In the rows, 128 means zero.
Rows swapped in pairs by one turn or mirror: which row each one swaps with:
San: [114 129 156 102  90 130 138 171 108 131 147  86 116 127 141 161 164 126
 101 102 138 123]
Bet: [121 130 103  98  92 128 160 139 127 126 134 103 106 135 124 120 146 136
 119 125 131 114]
Lete: [103 100 107 109 101 110 142 169 131 118 166 113 125 134 124 140 182 122
 108 144 129 148]
Fom: [104 128 127 111 126 105 136 139 123 139 160  91 138 118 131 168 200 131
 124 141 150 147]
biti: [116 104 121 141 103 118 106 137  85 124 164 105 150 144 142 129 170  99
 150 123 120 141]
lile: [147 118 111 157  91 104 130 121 113 124 141  98 135 123 126 126 174 126
 112 149 135 113]
gazi: [138 117 136 141  86 135 141 114  97 146 141  59 143 130 106 155 167 144
 127 133 119 160]
neb: [150 127 144 141 113 139 137 147 110 159 163 107 118 157 159 154 143 133
 136 135 114 155]
Tul: [135 130 133 111  89 131 122 124 123 100 123 111 138 113 147 151 165 168
 138 127 118 144]
muz: [109 112 125 142 100  99 107 155  97 123 150 109 127 129 150 120 161 112
 138 116  94 155]
peri: [107 106 120  94 110 101 155 143 119 138 150 139 134 141 129 125 185 121
 135 105 138 140]
defi: [124 100 121 132  71  97 128 137  89 143 118 116 127 139 114 131 177 132
 136 129 114 122]
Tup: [121 109 129  75  88 114 134 159  87 136 143 110 158 143 132 148 149 135
 120 136 158 151]
ruv: [121 107 110 115  98 153 133 122 127 134 175 103 124 141 143 159 158 112
  97 107 123 155]
mov: [125 132 128 111  88 141 115 127 121  99 123 114 139 115 144 147 168 168
 140 121 126 145]
zari: [110 124 139 132 109 157 158 121 120 154 146 104 153 120 106 112 151  93
 125 129 154 143]
Neda: [102 112 123 156  99 142 149 140 103 145 152 122 135 140 108 125 159 107
 137  94 136 165]
kov: [118 123 140 133 112 153 159 116 113 151 149  96 150 125 106 115 147  96
 127 126 154 138]
Vot: [129  87 148 136 115 127 136 145  82 129 168 129 160 122 142 121 144 127
 130 142 114 169]
zeguf: [129 132 138 100  88 139 128 129 128 104 122 118 126 110 148 153 168 166
 130 128 128 152]
fivas: [129 125 155 117  87 132 136 158 106 134 146  84 105 133 143 156 164 125
 113  98 134 108]
migen: [133 114 117 139 127 136 167 109 129 125 149 104 150 133 111 149 151 116
 142 132 142 156]
vap: [134  88 124 150 101 134 147 135 123 132 158 106 155 143 149 161 164 119
 106 152 111 157]
bamob: [120  86 142 125  86 115 124 145  77 117 160 125 135 127 126 132 148  87
 121 137 143 153]
dabo: [108 132 117 133 130  99 160 136 115 121 129 111 140 124 102 126 156 117
 127 117 149 160]
gavul: [125 138 137 116  85 137 122 128 129 112 116 107 133 109 142 147 171 159
 140 124 115 136]
big: [117 121 157 111  92 131 135 172 101 138 137  87 118 129 139 160 167 132
  99  99 136 124]
sar: [121 132 160 105  93 130 133 172 105 128 150 100 115 132 144 159 164 128
 101  95 145 119]
Todog: [137  85 152 133 118 130 144 149  82 132 163 126 157 117 145 116 145 129
 136 143 120 164]
zoke: [132 134 137 118  80 137 124 125 120 110 118 107 139 116 147 154 165 167
 135 124 115 137]
Ladum: [134 125 129 141 125 113 131 143  85 122 163 125 153 105 144 129 152 118
 159 123 161 156]
mola: [131  86 153 135 110 133 139 147  80 126 158 134 150 119 144 120 148 128
 136 144 112 170]
pap: [130 125 142 146 105  98 123 112  95 139 157 105 127 109 132 122 200 121
 138 121 125 137]
vur: [121 123 139 129 102 129 125 134  74 160 166 121 144 140 143 124 160  92
 100 122 137 165]
vosop: [119 124 138 133 112 153 162 117 114 155 149 103 147 117 106 114 147  96
 125 133 156 142]
nelap: [132 115 123 115  83 114 155 152 120 124 128  97 134 105 114 129 141  93
 120 157 152 136]
Pup: [111 126 138 129 117 155 157 127 115 155 152  99 148 114 106 118 149  95
 126 128 157 138]
Libo: [121 153 143 111  81 131 129 142 118 149 134 124 107 122 124 132 134 115
 125 150 149 166]
dovi: [104 156 112 132 131 108 138 131 134 138 132 105 142 126 133 128 156 109
 123 108 144 140]
vof: [141 129 112 118 120 123 163 127 104 139 146 104 134 121 118 112 148 126
 159 133 118 171]
zib: [112 123 134 128 115 150 159 127 119 153 150  99 152 118 106 114 146  94
 127 127 154 143]
zeda: [113 130 157 105  91 123 136 172 109 131 141  99 119 129 144 160 165 128
 102  99 133 120]
saput: [114 123 156 109  90 130 136 162 111 131 147  83 112 134 132 155 167 122
  99  94 135 115]
fusus: [126  82 150 126 114 125 143 150  81 124 165 127 157 121 142 119 144 125
 135 142 118 169]
Kelik: [129 107 119  96 114 148 158 128 125 154 120 110 146 136 104 121 154 126
 118 131 139 171]
Kamed: [128  81 150 130 113 133 145 152  82 130 167 130 150 120 143 119 145 120
 136 144 117 168]
poku: [151  94 152 121 112 126 113 138  74 150 162  84 142 115 140 129 162 110
 120 145 127 153]
Lebi: [115 128 155 116  96 128 135 168 101 130 146  83 109 131 135 153 166 134
 104  89 139 118]
lenis: [132  83 149 137 109 130 139 146  79 129 160 133 154 121 144 120 144 132
 137 141 116 167]
pilad: [115 129 141 129 119 157 159 123 116 154 150 103 142 120 111 119 150  95
 125 129 156 136]
Tisez: [119 124 153 109  94 123 140 164 110 131 156  80 105 126 142 163 166 129
 109  96 139 115]
mepa: [121 122 131 136  95 122 119 129  99 117 170  99 118 121 162 149 172 141
  92 146 113 146]
sito: [130 131 133 107  85 145 122 129 124 116 116 106 140 113 146 150 169 167
 140 128 117 140]
Disis: [126 129 133 114  71 136 122 121 122 110 118 124 136 117 146 150 165 166
 132 122 124 142]
fus: [135 134 138 123  81 142 123 123 124 103 126 110 131 115 136 146 167 165
 145 118 116 143]
nuz: [164 116 115 115  93 105 136 128  99 115 142 113 112  97 129 129 128 129
 117 125 133 141]

mepa is swapped with Bet
muz is swapped with dovi
migen is swapped with bamob
saput is swapped with Tul
Kelik is swapped with poku
nelap is swapped with vap
vur is swapped with vof

Rows swapped in pairs by one turn or mirror: which row each one swaps with:
bavot: [128 134 138 112 118 152 173 165 138  80 120 117 147 126 110 175 164 126
 179  99]
diz: [120 115 120 115 116 133 131 139 157 133 139 109 141 148 105 149 164 147
 166 105]
zorak: [137 127 169 116 114 139 114 172 161 103 160  92 114 140  98 183 131 156
 153 112]
ret: [122 131 193 139 127 127 154 173 137  90 108 109 144 140 103 164 170 124
 167 101]
vef: [120 126 190 154 106 129 156 164 153  89 117 106 143 134 109 154 157 137
 174 109]
rane: [139 110 176 135 147 162 144 152 119 134 111 134 119 150 120 153 139 146
 178  99]
zurez: [ 90 163 143 157 124 166 136 177 162 120 127 104 131 150  99 160 132 147
 142 128]
Geri: [141 138 166  92 151 176 119 186 132  86 137 106 117 144 100 147 144 152
 169  99]
vavaz: [144 126 161 106 138 161 127 173 148  65 106 102 103 152  98 152 142 162
 176 102]
repes: [ 95 120 164 130 117 151 117 182 175 101 149 125 122 162  89 147 128 126
 191  83]
zuziz: [ 82 164 139 140 128 159 131 180 157 128 113 113 143 151 119 158 148 136
 147 128]
Rina: [125 149 159 139 107 189 154 166 173 102 128 148 133 123 117 177 147 152
 148 110]
tidag: [120 143 155 136 124 182 130 181 177 133 145 156 109 132 126 174 152 150
 154 100]
zom: [129 116 170 134 119 129 113 176 161 106 154  93 107 137  98 177 159 125
 150 110]
bizot: [142 139 165  97 157 142 117 186 159  85 110 113 120 141 119 169 128 154
 175  94]
Funi: [ 89 152 142 159 142 159 137 183 165 113 117  99 127 158 101 159 148 144
 144 132]
rapor: [117 127 124 110 131 147 158 165 147  93  91 136 139 152  82 172 144 141
 170  85]
Tez: [138 105 169 134 148 160 144 160 122 138 120 137 115 162 111 144 148 141
 177  90]
kifo: [102 127 167 132 104 129 111 187 165  93 150 119 122 159  97 142 144 125
 184  92]
Mif: [128 141 165 134 122 185 140 176 172 119 144 158 102 126 112 176 138 146
 153 108]
guma: [129 137 160 131 127 195 143 169 171 127 145 155 113 125 123 171 151 142
 153  99]
kag: [ 84 157 141 151 135 170 148 179 161 119 120 107 139 150 100 165 139 132
 165 135]
kop: [ 81 162 140 150 138 156 131 174 165 123 119 112 134 152 110 157 145 142
 151 132]
Fuf: [101 135 147 103 116 147 143 136 141 118 147 119 118 164 117 143 133 149
 139  89]
mugul: [139 105 160 132 149 165 135 143 118 130 123 135 117 139 111 154 141 147
 186  97]
robi: [100 116 121 119 107 139 123 148 156 128 131 123 129 158  97 169 172 160
 165  97]
Porib: [128 124 161 119 163 172 108 161 139  88 105 103 108 167 114 168 147 153
 182 102]
Gefu: [129 138 176 129 130 186 141 180 171 120 151 151 113 121 118 170 138 136
 151 105]
timel: [127 103 179 137 148 158 136 147 133 142 120 122 115 165 120 154 148 139
 177  88]
ves: [115 101 132 127 113 150 127 129 155 131 130 114 129 139  99 146 165 157
 154 107]
Vogu: [124 131 191 153 125 128 145 171 152  82 114 114 157 138 112 155 159 138
 168 116]
doroz: [130 137 152  95 165 166 114 173 151 100 125 109 118 137 120 151 133 163
 180  85]
govez: [116 126 165 110 113 152 128 130 147 115 139 133 134 164 106 142 133 147
 137  81]
rared: [117 137 180 153 127 120 137 169 137  78 112 110 142 136 109 169 169 128
 170 116]
petu: [131 131 156 131 133 186 148 176 176 126 147 153 113 121 123 172 153 151
 154 104]
Baze: [ 85 161 148 159 132 163 133 184 162 111 119  99 127 155 104 152 147 136
 152 130]
fofos: [133 102 179 127 150 165 137 151 131 128 108 126 125 147 106 141 148 151
 192  92]
Vafit: [136 128 127 102 130 157 164 176 155  85 118 124 127 151  97 187 159 120
 168  86]
mifet: [ 73 154 141 152 133 161 134 177 162 117 110 116 128 158 105 144 152 142
 151 126]
Kegav: [ 93 155 142 146 151 173 124 193 153 132 123 108 114 166 121 163 139 133
 167 119]
lut: [ 97 120 170 132 110 143 111 174 183  81 156 126 121 157  98 164 142 137
 184  96]
Lamu: [120 122 134  97 148 146 152 160 150  96 118 120 156 155 106 178 164 119
 175  85]
sapo: [145 147 163  99 137 164 113 182 129  79 128 118 106 146 111 154 136 157
 167  84]
dubad: [127 138 177 152 119 124 137 159 132  89 117 101 149 139 118 168 162 129
 179 118]
Batav: [146 120 170 133 115 136 106 165 164  92 147 104 101 154  87 181 154 143
 152 106]
pul: [103 135 139 105 134 161 139 169 144  82 116 131 161 154  84 164 182 131
 165  91]
Vom: [105 137 129 114 129 153 131 163 143  85 116 129 170 153  90 170 153 128
 178  84]
pabe: [116 131 187 157 123 128 148 175 145  90 104 120 148 140 112 165 161 127
 181 118]
tidu: [143 107 166 141 135 163 131 143 116 127 120 136 114 154 113 163 151 145
 189  95]
zoret: [134 133 143 105 155 165 120 164 164  78 102  95 122 158 117 157 142 161
 175 106]
doli: [106 146 169 104 110 146 141 142 155 104 135 125 127 157 120 138 139 149
 130  77]
runa: [127 146 170 128 128 192 139 175 166 120 133 154 101 132 130 174 152 154
 154 110]
Vigu: [128 137 167 134 116 197 130 184 166 118 136 151 107 128 107 175 134 145
 156 110]
Reki: [106 140 139 121 126 151 156 173 149  71 110 128 137 145  76 182 161 133
 158  80]
kapi: [111 116 113 112 125 150 126 141 158 133 149 111 129 157 104 150 157 158
 162 108]
susef: [131 128 163 128 110 139 116 172 172  83 161 109 107 149  92 185 159 143
 146 112]

doli is swapped with repes
Mif is swapped with kop
ves is swapped with zom
Geri is swapped with pul
zorak is swapped with robi
kapi is swapped with susef
diz is swapped with Batav

